In the data rows, zero lies at 4.5, halfway between 4 and 5.
Here are some points:
[6, 3, 5, 3, 6, 3, 5, 4, 4, 5, 3, 6, 3, 4, 6, 5, 6, 4, 4, 5, 7, 5, 3, 3, 4, 6, 5, 4, 7, 5, 6, 4, 6,
 2, 7, 4, 6, 4, 4, 4, 3, 6, 5, 9, 2, 5, 5, 2, 4, 5, 5, 3, 3, 5, 6, 4]
[5, 4, 3, 5, 3, 5, 6, 6, 3, 5, 4, 5, 6, 3, 5, 7, 4, 4, 6, 7, 2, 6, 6, 7, 5, 3, 4, 4, 3, 5, 4, 4, 4,
 5, 4, 5, 3, 7, 4, 4, 3, 6, 4, 2, 4, 5, 6, 4, 3, 5, 5, 6, 5, 5, 5, 4]
[5, 3, 4, 4, 5, 3, 5, 3, 5, 5, 3, 5, 5, 5, 5, 4, 5, 4, 3, 5, 5, 5, 4, 4, 4, 5, 5, 4, 6, 5, 4, 5, 6,
 4, 5, 4, 5, 3, 5, 4, 3, 5, 5, 6, 4, 5, 5, 3, 4, 4, 4, 4, 4, 4, 4, 4]
[6, 5, 5, 4, 7, 2, 6, 4, 6, 4, 6, 6, 7, 6, 3, 4, 5, 5, 3, 6, 3, 4, 8, 4, 2, 4, 4, 2, 5, 3, 2, 4, 5,
 6, 6, 4, 7, 3, 5, 3, 4, 7, 6, 4, 5, 7, 3, 5, 4, 6, 3, 6, 6, 2, 2, 4]
[3, 5, 6, 5, 4, 3, 3, 3, 4, 5, 3, 5, 5, 6, 4, 4, 5, 4, 5, 2, 7, 2, 4, 4, 4, 4, 2, 6, 5, 2, 3, 5, 5,
 5, 6, 5, 3, 2, 5, 6, 7, 4, 5, 6, 5, 5, 2, 3, 5, 4, 5, 4, 5, 5, 4, 6]
[4, 5, 4, 6, 4, 5, 4, 5, 5, 4, 5, 3, 5, 6, 5, 3, 6, 6, 5, 2, 4, 5, 4, 3, 4, 5, 6, 5, 3, 5, 6, 5, 4,
 5, 4, 5, 7, 4, 4, 6, 6, 5, 4, 5, 6, 4, 3, 5, 5, 4, 5, 5, 5, 5, 3, 5]
[5, 6, 6, 4, 4, 5, 5, 4, 4, 5, 6, 5, 2, 6, 6, 4, 5, 4, 3, 4, 5, 3, 6, 4, 7, 6, 4, 6, 5, 5, 6, 5, 4,
 4, 5, 3, 4, 5, 6, 4, 5, 6, 5, 5, 5, 6, 5, 5, 4, 4, 4, 5, 3, 5, 3, 5]
[3, 4, 2, 5, 5, 3, 6, 6, 5, 0, 6, 5, 9, 5, 1, 7, 4, 7, 6, 7, 1, 5, 8, 4, 0, 4, 3, 2, 2, 3, 4, 5, 5,
 2, 4, 6, 6, 6, 2, 4, 5, 6, 5, 2, 5, 5, 2, 3, 3, 9, 5, 6, 8, 3, 2, 3]
[6, 3, 7, 4, 7, 1, 7, 5, 7, 6, 4, 4, 7, 3, 5, 5, 2, 4, 3, 7, 6, 6, 4, 6, 3, 6, 4, 4, 7, 7, 5, 2, 4,
 3, 7, 3, 7, 4, 5, 4, 2, 7, 1, 6, 0, 5, 4, 3, 7, 6, 4, 6, 4, 2, 7, 3]
[3, 2, 6, 7, 5, 7, 6, 5, 4, 6, 5, 4, 5, 4, 5, 7, 6, 0, 3, 1, 5, 3, 0, 4, 8, 6, 6, 4, 1, 3, 3, 2, 2,
 5, 4, 7, 4, 1, 5, 1, 5, 2, 4, 4, 6, 2, 4, 5, 4, 0, 5, 2, 2, 6, 0, 5]
[3, 6, 0, 0, 5, 8, 3, 9, 3, 3, 6, 3, 7, 0, 6, 4, 0, 7, 4, 9, 0, 8, 8, 8, 4, 3, 6, 3, 0, 5, 6, 1, 3,
 8, 3, 4, 6, 5, 3, 9, 3, 6, 7, 0, 8, 3, 9, 9, 4, 6, 6, 8, 5, 1, 5, 4]
[4, 3, 4, 4, 2, 5, 5, 2, 5, 3, 3, 4, 7, 4, 2, 4, 5, 6, 4, 4, 5, 4, 1, 6, 5, 5, 3, 6, 2, 7, 4, 5, 6,
 4, 2, 7, 5, 4, 4, 6, 6, 4, 3, 7, 4, 4, 6, 3, 7, 8, 7, 5, 3, 7, 4, 4]
[5, 4, 1, 3, 5, 6, 8, 6, 4, 4, 5, 5, 6, 2, 6, 8, 3, 4, 6, 7, 0, 8, 6, 7, 5, 2, 6, 4, 3, 7, 5, 4, 3,
 5, 4, 3, 4, 7, 5, 2, 0, 7, 4, 0, 4, 5, 6, 5, 3, 5, 5, 7, 6, 4, 5, 4]
[1, 4, 3, 6, 4, 6, 1, 5, 2, 4, 6, 3, 5, 5, 6, 4, 5, 5, 6, 2, 5, 2, 3, 5, 3, 3, 4, 6, 3, 2, 3, 5, 4,
 4, 7, 3, 4, 4, 2, 6, 6, 6, 5, 5, 6, 3, 4, 4, 5, 3, 6, 5, 5, 6, 3, 5]
[6, 4, 7, 3, 4, 5, 6, 5, 3, 4, 4, 8, 1, 5, 4, 5, 5, 4, 6, 5, 7, 1, 5, 3, 3, 5, 3, 4, 5, 4, 3, 5, 5,
 3, 4, 5, 4, 7, 4, 6, 5, 2, 7, 8, 4, 6, 4, 3, 4, 6, 4, 5, 4, 5, 5, 5]
[4, 3, 4, 7, 4, 5, 3, 5, 4, 4, 5, 5, 6, 5, 5, 4, 4, 6, 5, 3, 4, 5, 6, 3, 3, 5, 7, 4, 5, 5, 6, 4, 3,
 2, 6, 4, 5, 7, 3, 5, 6, 6, 3, 3, 4, 4, 5, 5, 5, 5, 3, 5, 6, 5, 4, 4]
[3, 5, 5, 4, 4, 5, 3, 5, 3, 5, 5, 2, 3, 5, 6, 5, 4, 4, 4, 4, 8, 6, 1, 4, 6, 5, 4, 6, 5, 5, 6, 4, 5,
 4, 5, 5, 5, 4, 4, 5, 6, 4, 3, 6, 5, 2, 3, 4, 5, 4, 6, 4, 3, 6, 6, 4]
[6, 0, 2, 3, 5, 2, 7, 2, 4, 3, 3, 4, 6, 5, 3, 6, 5, 5, 7, 6, 6, 5, 2, 5, 4, 3, 2, 6, 5, 3, 3, 8, 9,
 4, 3, 4, 5, 4, 3, 5, 2, 6, 6, 9, 5, 5, 4, 4, 5, 6, 8, 4, 4, 6, 6, 4]
[7, 4, 4, 1, 6, 1, 7, 4, 9, 5, 1, 4, 6, 1, 4, 3, 2, 6, 3, 9, 0, 8, 5, 8, 7, 3, 6, 4, 6, 9, 6, 6, 6,
 9, 0, 4, 5, 3, 5, 6, 1, 6, 3, 3, 4, 6, 6, 5, 6, 7, 5, 6, 5, 0, 7, 5]
[5, 2, 6, 6, 5, 4, 5, 4, 4, 5, 4, 4, 4, 5, 4, 4, 4, 5, 6, 2, 5, 5, 3, 3, 4, 5, 5, 6, 6, 4, 1, 5, 7,
 6, 4, 4, 4, 5, 2, 5, 5, 5, 3, 5, 4, 4, 1, 5, 6, 4, 5, 3, 6, 4, 7, 6]
[5, 2, 2, 3, 5, 1, 4, 1, 7, 4, 3, 5, 7, 5, 3, 2, 6, 5, 2, 6, 5, 6, 5, 3, 4, 3, 5, 6, 4, 5, 5, 8, 7,
 5, 3, 4, 7, 0, 4, 6, 2, 6, 7, 7, 5, 5, 5, 4, 5, 4, 6, 4, 5, 4, 2, 4]
[5, 5, 5, 5, 5, 4, 4, 4, 6, 4, 5, 3, 6, 6, 3, 2, 5, 6, 5, 4, 5, 5, 3, 4, 3, 5, 4, 4, 3, 4, 4, 6, 5,
 4, 4, 5, 6, 3, 4, 5, 7, 4, 5, 6, 5, 3, 4, 5, 5, 5, 5, 5, 5, 4, 4, 5]
[3, 5, 2, 5, 1, 7, 3, 6, 2, 1, 4, 7, 3, 3, 2, 6, 5, 6, 7, 7, 2, 1, 6, 7, 2, 2, 2, 6, 1, 3, 1, 4, 2,
 4, 3, 5, 4, 8, 4, 8, 6, 2, 7, 3, 6, 6, 8, 5, 5, 8, 5, 7, 7, 7, 3, 4]
[4, 5, 3, 6, 5, 6, 3, 6, 5, 4, 6, 4, 6, 7, 6, 1, 6, 7, 6, 1, 3, 6, 3, 2, 3, 5, 7, 5, 1, 5, 7, 6, 2,
 7, 3, 5, 9, 4, 2, 8, 7, 6, 4, 5, 7, 3, 2, 6, 6, 3, 5, 5, 6, 5, 3, 5]
[4, 2, 4, 5, 4, 4, 5, 3, 3, 5, 4, 4, 5, 6, 5, 5, 5, 3, 5, 4, 4, 4, 4, 4, 6, 5, 5, 5, 4, 5, 5, 5, 4,
 3, 5, 5, 4, 5, 4, 4, 5, 5, 4, 4, 4, 4, 6, 4, 5, 3, 5, 3, 3, 6, 3, 5]
[5, 4, 3, 1, 5, 5, 2, 6, 7, 5, 3, 4, 8, 0, 4, 2, 2, 7, 2, 6, 0, 9, 5, 6, 6, 6, 8, 5, 3, 8, 5, 2, 2,
 8, 2, 5, 5, 1, 5, 4, 3, 5, 2, 1, 6, 5, 7, 6, 8, 5, 4, 8, 7, 2, 2, 4]
[6, 1, 4, 6, 5, 4, 7, 1, 6, 5, 2, 4, 5, 4, 4, 5, 5, 3, 3, 4, 4, 6, 2, 4, 7, 5, 5, 5, 4, 6, 3, 4, 4,
 7, 2, 4, 6, 4, 4, 2, 1, 4, 4, 5, 4, 5, 3, 7, 5, 3, 4, 3, 3, 4, 5, 5]
Then 10 other points, each followed by its number:
[6, 4, 6, 4, 4, 4, 6, 4, 5, 5, 5, 5, 5, 3, 4, 5, 4, 4, 4, 5, 4, 4, 6, 4, 4, 6, 5, 3, 6, 4, 4, 3, 4,
 4, 5, 3, 5, 5, 4, 4, 4, 4, 4, 5, 3, 5, 4, 3, 5, 4, 3, 5, 5, 4, 5, 4] 0
[3, 9, 5, 3, 2, 9, 0, 8, 7, 9, 6, 5, 0, 2, 7, 2, 2, 5, 4, 3, 3, 4, 5, 6, 6, 3, 4, 5, 1, 1, 5, 3, 1,
 9, 3, 4, 7, 2, 6, 9, 4, 0, 5, 3, 7, 1, 7, 5, 2, 1, 4, 7, 6, 4, 6, 5] 1
[5, 3, 2, 6, 6, 5, 6, 4, 3, 1, 6, 5, 5, 7, 2, 5, 6, 5, 8, 3, 4, 5, 4, 2, 1, 4, 4, 2, 5, 3, 4, 7, 7,
 4, 3, 6, 5, 6, 3, 3, 5, 3, 6, 4, 7, 5, 1, 5, 1, 6, 5, 2, 6, 4, 4, 5] 2
[4, 5, 5, 5, 5, 6, 4, 5, 4, 3, 5, 5, 4, 6, 4, 4, 4, 5, 5, 4, 4, 3, 6, 3, 2, 5, 5, 3, 4, 3, 3, 4, 4,
 4, 6, 5, 4, 5, 4, 5, 6, 4, 6, 4, 6, 5, 4, 5, 5, 6, 4, 5, 6, 4, 3, 4] 3
[2, 2, 2, 4, 5, 2, 5, 3, 6, 3, 5, 3, 6, 4, 4, 4, 5, 6, 5, 5, 4, 6, 2, 7, 4, 2, 2, 4, 1, 5, 3, 6, 5,
 6, 4, 4, 9, 4, 5, 6, 3, 7, 5, 8, 4, 4, 6, 5, 5, 7, 8, 6, 3, 6, 4, 4] 4
[5, 4, 5, 5, 5, 6, 4, 5, 5, 4, 5, 4, 2, 5, 5, 4, 5, 5, 5, 2, 5, 5, 5, 2, 5, 6, 6, 4, 5, 4, 4, 5, 4,
 4, 5, 3, 5, 5, 5, 5, 5, 4, 4, 5, 6, 5, 2, 8, 4, 4, 4, 3, 4, 3, 4, 5] 5
[3, 4, 4, 4, 5, 3, 2, 4, 4, 3, 5, 3, 3, 8, 4, 3, 5, 5, 4, 2, 6, 4, 3, 1, 4, 5, 6, 5, 5, 3, 7, 8, 7,
 5, 5, 6, 5, 2, 5, 6, 8, 6, 5, 7, 7, 3, 5, 5, 5, 4, 4, 4, 3, 4, 2, 5] 6
[3, 6, 2, 2, 4, 7, 3, 7, 4, 4, 6, 4, 4, 4, 4, 4, 2, 6, 5, 6, 1, 6, 5, 6, 4, 4, 6, 4, 3, 3, 5, 4, 4,
 6, 4, 5, 5, 3, 5, 6, 4, 4, 5, 2, 6, 3, 6, 5, 4, 5, 5, 7, 5, 4, 4, 4] 7
[4, 4, 4, 7, 4, 5, 6, 5, 4, 5, 7, 3, 5, 6, 5, 6, 6, 3, 6, 3, 4, 5, 3, 6, 6, 4, 4, 3, 4, 4, 6, 6, 5,
 6, 3, 5, 4, 5, 6, 2, 5, 2, 6, 4, 5, 3, 3, 6, 1, 3, 6, 3, 4, 5, 5, 5] 8
[4, 9, 7, 0, 5, 4, 0, 9, 6, 9, 1, 7, 0, 8, 9, 2, 5, 1, 3, 6, 9, 2, 9, 2, 5, 0, 6, 5, 9, 0, 9, 4, 7,
 6, 9, 2, 3, 0, 9, 9, 2, 8, 9, 6, 0, 8, 9, 5, 3, 0, 2, 2, 1, 0, 9, 4] 9
Which two of these numbered points are nearest to each point below by angle, seen from the average point of the first points? Their numbers follow each, nearest first.
[4, 3, 6, 6, 6, 4, 4, 4, 6, 5, 5, 6, 7, 3, 4, 5, 5, 4, 3, 5, 4, 4, 5, 5, 3, 5, 4, 4, 5, 3, 3, 1, 2,
 3, 6, 4, 4, 4, 4, 3, 3, 4, 4, 4, 2, 5, 3, 4, 6, 4, 3, 4, 4, 4, 3, 4] > 0 3
[5, 6, 5, 3, 5, 4, 3, 5, 5, 6, 4, 4, 2, 5, 6, 4, 4, 4, 4, 5, 5, 4, 6, 5, 5, 4, 5, 4, 7, 4, 6, 4, 5,
 5, 5, 3, 3, 4, 5, 5, 4, 5, 5, 4, 3, 4, 7, 4, 4, 3, 4, 3, 4, 3, 7, 5] > 9 0
[5, 4, 5, 4, 5, 4, 5, 5, 4, 5, 5, 5, 5, 4, 4, 5, 4, 4, 4, 5, 5, 5, 5, 5, 4, 6, 5, 4, 5, 4, 4, 3, 3,
 3, 5, 4, 5, 5, 4, 3, 4, 4, 5, 4, 4, 5, 4, 3, 5, 5, 4, 5, 6, 4, 5, 4] > 0 3
[5, 3, 7, 4, 6, 6, 4, 4, 5, 3, 5, 5, 2, 6, 4, 3, 5, 4, 5, 2, 5, 4, 5, 1, 5, 6, 5, 4, 5, 4, 4, 5, 5,
 5, 4, 4, 4, 5, 5, 3, 5, 4, 6, 5, 4, 5, 2, 7, 4, 3, 3, 3, 4, 4, 4, 6] > 5 3
[4, 6, 5, 4, 3, 5, 4, 4, 4, 4, 5, 4, 5, 5, 3, 4, 5, 4, 4, 4, 4, 4, 4, 5, 5, 4, 4, 5, 2, 4, 5, 6, 5,
 7, 2, 6, 4, 3, 5, 6, 6, 3, 5, 4, 7, 4, 5, 4, 4, 3, 5, 5, 5, 4, 4, 5] > 1 8
[5, 1, 0, 5, 7, 2, 7, 5, 4, 2, 4, 3, 8, 4, 4, 5, 6, 6, 4, 7, 5, 8, 2, 6, 3, 3, 2, 5, 2, 6, 4, 7, 5,
 5, 3, 3, 9, 4, 4, 6, 1, 7, 5, 8, 4, 3, 5, 4, 6, 8, 7, 6, 4, 6, 6, 3] > 4 2
[5, 4, 5, 4, 5, 3, 5, 4, 5, 5, 4, 5, 5, 4, 4, 5, 4, 4, 4, 6, 5, 5, 5, 5, 4, 5, 4, 4, 6, 5, 5, 4, 5,
 4, 5, 4, 5, 4, 4, 4, 3, 5, 4, 5, 3, 5, 4, 4, 5, 5, 4, 4, 4, 4, 5, 4] > 0 9
[4, 4, 5, 5, 2, 3, 5, 1, 4, 5, 4, 4, 8, 3, 2, 4, 5, 5, 3, 5, 6, 4, 1, 6, 5, 6, 1, 6, 2, 7, 3, 5, 5,
 5, 2, 5, 7, 4, 3, 6, 6, 4, 4, 9, 5, 4, 6, 3, 7, 7, 7, 6, 4, 8, 4, 4] > 4 6
[4, 5, 6, 4, 4, 5, 4, 4, 5, 5, 5, 4, 4, 5, 5, 4, 4, 4, 4, 4, 4, 4, 5, 5, 6, 5, 5, 5, 4, 4, 4, 4, 4,
 5, 5, 5, 4, 4, 5, 5, 5, 4, 4, 4, 5, 5, 6, 5, 5, 4, 4, 5, 4, 4, 4, 5] > 1 9
[7, 2, 4, 5, 4, 4, 7, 2, 5, 4, 3, 6, 4, 3, 4, 6, 5, 4, 4, 4, 4, 5, 5, 4, 6, 6, 5, 5, 6, 6, 3, 5, 6,
 3, 4, 3, 4, 5, 4, 3, 2, 5, 4, 6, 3, 5, 4, 4, 5, 5, 5, 3, 4, 5, 5, 4] > 0 5
[4, 7, 4, 5, 5, 4, 5, 3, 5, 5, 4, 5, 3, 4, 7, 5, 7, 3, 4, 3, 7, 3, 6, 5, 5, 2, 1, 6, 6, 3, 4, 5, 5,
 5, 9, 1, 3, 4, 6, 5, 3, 6, 7, 7, 3, 6, 5, 5, 3, 3, 5, 3, 3, 5, 4, 5] > 9 5
[4, 3, 3, 6, 7, 3, 6, 5, 5, 5, 6, 1, 7, 6, 4, 5, 4, 3, 5, 6, 3, 7, 3, 6, 4, 3, 4, 4, 3, 4, 4, 6, 5,
 7, 3, 5, 5, 3, 5, 4, 3, 5, 4, 3, 4, 2, 4, 5, 2, 3, 5, 3, 3, 5, 5, 5] > 8 4
[4, 3, 3, 6, 5, 4, 5, 4, 4, 3, 5, 5, 5, 5, 3, 5, 5, 5, 6, 4, 3, 5, 6, 3, 3, 3, 4, 3, 5, 3, 3, 7, 7,
 4, 5, 5, 4, 5, 4, 3, 5, 4, 5, 4, 6, 4, 4, 5, 3, 5, 4, 4, 5, 4, 5, 5] > 2 3
[5, 5, 3, 6, 3, 5, 8, 4, 2, 4, 5, 3, 5, 7, 5, 7, 8, 3, 7, 4, 8, 5, 0, 6, 6, 5, 4, 5, 3, 5, 9, 7, 5,
 4, 2, 6, 5, 7, 5, 4, 5, 3, 6, 7, 5, 3, 3, 3, 2, 4, 8, 3, 4, 8, 5, 5] > 8 2
[5, 4, 2, 5, 4, 4, 8, 6, 3, 3, 5, 5, 8, 4, 5, 8, 4, 6, 6, 8, 0, 7, 7, 7, 5, 4, 6, 3, 3, 8, 5, 4, 2,
 5, 3, 6, 5, 8, 4, 4, 2, 7, 2, 0, 5, 5, 6, 5, 4, 6, 5, 7, 6, 4, 4, 4] > 7 8
[8, 0, 3, 5, 5, 3, 7, 0, 5, 3, 1, 7, 6, 2, 4, 6, 5, 4, 4, 5, 4, 7, 5, 3, 7, 6, 6, 6, 7, 7, 1, 4, 8,
 2, 4, 2, 4, 6, 4, 2, 0, 5, 2, 7, 1, 6, 5, 5, 6, 5, 4, 3, 4, 4, 5, 4] > 0 5
[2, 7, 6, 2, 5, 5, 3, 6, 6, 6, 4, 3, 1, 4, 8, 3, 4, 5, 4, 6, 4, 4, 8, 6, 5, 2, 4, 3, 8, 4, 7, 5, 5,
 4, 7, 2, 3, 4, 5, 6, 4, 7, 4, 4, 2, 6, 7, 6, 3, 3, 4, 5, 4, 2, 6, 4] > 9 1
Now 10 new points, numbered from 0 again:
[5, 4, 3, 6, 3, 6, 4, 3, 4, 5, 5, 3, 3, 5, 6, 5, 6, 2, 5, 2, 6, 5, 3, 4, 8, 5, 4, 6, 4, 5, 6, 6, 6,
 5, 3, 3, 2, 4, 4, 3, 5, 3, 3, 5, 6, 3, 3, 6, 3, 2, 5, 2, 4, 6, 5, 5] 0
[4, 7, 6, 4, 5, 5, 5, 6, 6, 5, 4, 3, 3, 4, 6, 5, 5, 4, 3, 6, 5, 4, 5, 7, 6, 3, 4, 5, 6, 5, 5, 4, 4,
 6, 6, 4, 4, 4, 7, 5, 5, 5, 4, 4, 4, 5, 3, 6, 5, 4, 4, 4, 4, 3, 6, 5] 1
[5, 9, 4, 4, 7, 6, 2, 7, 5, 7, 3, 5, 3, 1, 8, 5, 3, 2, 3, 3, 6, 7, 5, 3, 7, 5, 9, 4, 8, 5, 8, 3, 6,
 4, 7, 4, 0, 2, 5, 5, 4, 3, 1, 3, 5, 4, 1, 2, 5, 2, 3, 3, 8, 1, 8, 5] 2
[5, 5, 7, 3, 7, 5, 7, 7, 5, 5, 5, 3, 2, 4, 6, 5, 4, 6, 5, 8, 3, 5, 6, 8, 4, 3, 3, 4, 5, 5, 4, 3, 4,
 7, 6, 3, 6, 6, 7, 6, 2, 7, 5, 3, 3, 5, 6, 5, 4, 6, 5, 5, 2, 4, 7, 5] 3
[8, 3, 5, 6, 8, 5, 8, 6, 4, 8, 5, 4, 2, 3, 7, 9, 3, 0, 3, 4, 4, 6, 5, 4, 5, 5, 5, 1, 7, 4, 4, 3, 6,
 2, 7, 3, 3, 4, 6, 0, 1, 4, 4, 3, 3, 4, 5, 4, 0, 1, 5, 3, 3, 5, 5, 4] 4
[5, 4, 5, 4, 5, 2, 5, 3, 7, 5, 3, 5, 5, 4, 6, 4, 5, 5, 3, 5, 5, 5, 6, 5, 5, 5, 5, 5, 6, 6, 4, 5, 6,
 5, 6, 3, 5, 4, 5, 4, 3, 7, 3, 5, 1, 6, 4, 5, 5, 5, 4, 4, 4, 3, 6, 4] 5
[3, 7, 6, 5, 2, 6, 3, 4, 4, 6, 6, 3, 5, 4, 6, 5, 3, 4, 4, 3, 4, 4, 6, 6, 6, 5, 5, 5, 5, 6, 5, 3, 4,
 4, 6, 5, 3, 5, 5, 4, 6, 4, 2, 2, 3, 3, 7, 5, 6, 5, 5, 5, 4, 5, 5, 5] 6
[4, 3, 6, 6, 4, 5, 6, 4, 3, 5, 5, 3, 5, 6, 4, 6, 4, 4, 4, 4, 4, 5, 2, 5, 7, 5, 5, 5, 3, 6, 5, 4, 4,
 5, 2, 7, 4, 5, 4, 3, 6, 5, 3, 3, 5, 3, 6, 5, 5, 4, 6, 3, 3, 6, 4, 5] 7
[5, 4, 5, 5, 3, 3, 5, 2, 5, 5, 4, 4, 6, 5, 3, 4, 5, 5, 4, 5, 5, 4, 2, 4, 4, 5, 2, 5, 3, 6, 4, 5, 5,
 5, 2, 6, 6, 4, 5, 6, 6, 4, 4, 7, 4, 4, 5, 3, 6, 7, 6, 5, 5, 6, 5, 5] 8
[4, 8, 6, 3, 4, 4, 3, 7, 5, 7, 3, 5, 1, 6, 7, 4, 4, 4, 3, 7, 6, 5, 7, 6, 4, 3, 4, 3, 9, 3, 8, 4, 5,
 5, 5, 4, 2, 5, 6, 7, 5, 5, 5, 2, 2, 5, 8, 4, 3, 3, 4, 4, 3, 3, 8, 5] 9
Which two of these numbered points are nearest to each point below by angle, seen from the average point of the first points? Their numbers follow each, nearest first.
[5, 6, 2, 5, 6, 9, 1, 8, 5, 4, 6, 4, 3, 4, 7, 4, 4, 5, 6, 1, 3, 7, 5, 3, 5, 5, 8, 3, 6, 4, 7, 3, 3,
 3, 5, 3, 4, 3, 3, 4, 3, 4, 2, 1, 6, 3, 2, 6, 2, 1, 3, 4, 6, 3, 5, 4] > 2 0
[5, 4, 0, 9, 8, 4, 5, 8, 4, 6, 7, 2, 9, 1, 6, 8, 6, 2, 4, 5, 3, 9, 4, 7, 1, 1, 2, 0, 0, 3, 7, 2, 0,
 3, 9, 2, 8, 5, 6, 0, 0, 5, 2, 0, 4, 2, 3, 2, 0, 2, 6, 4, 6, 6, 2, 3] > 4 3
[5, 4, 5, 6, 5, 4, 6, 4, 3, 5, 5, 4, 5, 6, 4, 7, 5, 3, 5, 4, 4, 5, 4, 5, 4, 4, 4, 3, 5, 3, 5, 6, 6,
 5, 4, 5, 4, 5, 4, 2, 5, 4, 5, 2, 5, 3, 4, 5, 2, 2, 5, 3, 4, 5, 5, 5] > 4 0
[4, 4, 4, 5, 6, 5, 3, 7, 6, 5, 4, 4, 5, 3, 6, 3, 3, 5, 4, 4, 3, 6, 4, 3, 4, 5, 6, 3, 5, 4, 3, 3, 4,
 6, 5, 6, 5, 4, 4, 4, 4, 3, 3, 3, 5, 4, 3, 6, 4, 4, 3, 4, 5, 3, 5, 5] > 2 4
[5, 3, 3, 3, 5, 6, 4, 4, 3, 8, 4, 5, 4, 4, 6, 5, 4, 4, 4, 6, 5, 5, 5, 6, 5, 5, 3, 6, 4, 3, 4, 4, 3,
 4, 5, 2, 4, 3, 5, 5, 1, 5, 6, 6, 4, 4, 7, 5, 5, 2, 4, 4, 4, 5, 3, 4] > 4 9
[5, 3, 5, 5, 5, 3, 5, 3, 6, 4, 4, 4, 4, 5, 5, 4, 4, 5, 3, 5, 5, 5, 6, 4, 5, 4, 4, 5, 7, 6, 4, 5, 6,
 5, 7, 3, 5, 4, 5, 4, 3, 7, 3, 5, 2, 5, 5, 5, 5, 6, 4, 4, 3, 3, 5, 4] > 5 1
[5, 5, 5, 6, 6, 5, 3, 7, 6, 4, 6, 4, 5, 5, 5, 3, 4, 5, 6, 2, 6, 6, 4, 4, 2, 6, 5, 3, 4, 4, 7, 3, 3,
 3, 6, 3, 6, 5, 3, 5, 5, 5, 3, 4, 5, 3, 2, 4, 4, 5, 4, 5, 5, 4, 5, 4] > 2 6
[5, 0, 6, 5, 4, 4, 8, 0, 2, 4, 5, 6, 5, 9, 4, 7, 6, 2, 2, 4, 5, 3, 3, 2, 8, 8, 7, 5, 1, 6, 5, 5, 5,
 1, 2, 6, 6, 6, 5, 2, 5, 7, 5, 5, 4, 4, 9, 4, 4, 3, 7, 3, 0, 9, 0, 5] > 7 0
[5, 4, 5, 4, 4, 5, 5, 4, 5, 4, 4, 6, 4, 4, 4, 5, 5, 5, 5, 6, 4, 4, 6, 5, 4, 4, 4, 4, 5, 4, 5, 4, 3,
 4, 3, 4, 4, 6, 5, 5, 4, 3, 6, 3, 4, 5, 6, 5, 4, 4, 4, 4, 5, 4, 4, 4] > 9 3
[4, 9, 1, 3, 4, 5, 3, 8, 5, 4, 6, 3, 5, 6, 4, 4, 5, 5, 3, 5, 4, 5, 4, 6, 4, 4, 4, 3, 2, 3, 7, 6, 5,
 5, 4, 6, 4, 2, 7, 6, 6, 3, 6, 4, 7, 3, 7, 3, 3, 5, 6, 7, 4, 4, 2, 4] > 9 1
[4, 5, 7, 6, 6, 1, 4, 2, 8, 5, 3, 5, 4, 5, 7, 3, 5, 4, 3, 5, 5, 4, 9, 5, 6, 3, 4, 6, 9, 7, 2, 6, 5,
 6, 8, 2, 5, 2, 6, 4, 4, 8, 4, 6, 1, 8, 4, 5, 5, 5, 4, 4, 5, 3, 6, 4] > 5 1
[6, 9, 5, 5, 2, 4, 3, 4, 5, 6, 3, 6, 3, 4, 6, 3, 5, 3, 6, 2, 7, 3, 6, 3, 6, 6, 7, 5, 8, 3, 6, 3, 5,
 4, 4, 3, 0, 7, 4, 6, 7, 4, 4, 4, 5, 6, 2, 3, 5, 2, 4, 5, 8, 3, 8, 5] > 2 9
[5, 6, 6, 2, 6, 1, 4, 6, 6, 8, 2, 7, 4, 4, 6, 4, 8, 4, 3, 2, 8, 4, 2, 1, 1, 5, 3, 0, 4, 1, 6, 3, 2,
 2, 6, 5, 8, 0, 7, 4, 6, 2, 8, 9, 2, 5, 4, 0, 0, 1, 3, 5, 3, 5, 2, 4] > 4 9
[6, 3, 3, 3, 4, 3, 6, 2, 4, 4, 3, 7, 6, 4, 1, 4, 4, 5, 4, 6, 4, 3, 5, 3, 5, 5, 3, 4, 2, 4, 2, 5, 6,
 4, 2, 5, 5, 3, 5, 3, 4, 5, 7, 6, 6, 6, 6, 4, 6, 6, 4, 6, 5, 6, 1, 4] > 8 7
[2, 9, 6, 4, 4, 5, 5, 8, 9, 6, 1, 2, 2, 2, 5, 1, 4, 3, 1, 7, 6, 3, 5, 9, 9, 2, 2, 8, 5, 9, 5, 0, 0,
 9, 5, 4, 4, 4, 9, 9, 5, 4, 2, 7, 1, 7, 2, 4, 9, 7, 6, 7, 4, 0, 9, 5] > 1 3
[4, 0, 2, 4, 9, 4, 8, 4, 4, 1, 1, 9, 9, 1, 1, 7, 9, 4, 4, 7, 9, 1, 7, 3, 0, 6, 0, 4, 8, 2, 2, 0, 2,
 0, 9, 0, 7, 9, 2, 6, 0, 8, 5, 9, 0, 9, 0, 0, 7, 9, 1, 5, 8, 6, 3, 1] > 5 4
[3, 4, 4, 5, 4, 4, 4, 5, 4, 4, 5, 4, 6, 7, 5, 2, 5, 6, 6, 2, 3, 5, 4, 3, 4, 5, 7, 5, 2, 6, 5, 6, 4,
 6, 5, 6, 8, 4, 3, 6, 7, 6, 3, 5, 6, 4, 5, 5, 5, 3, 5, 5, 5, 5, 3, 5] > 7 0
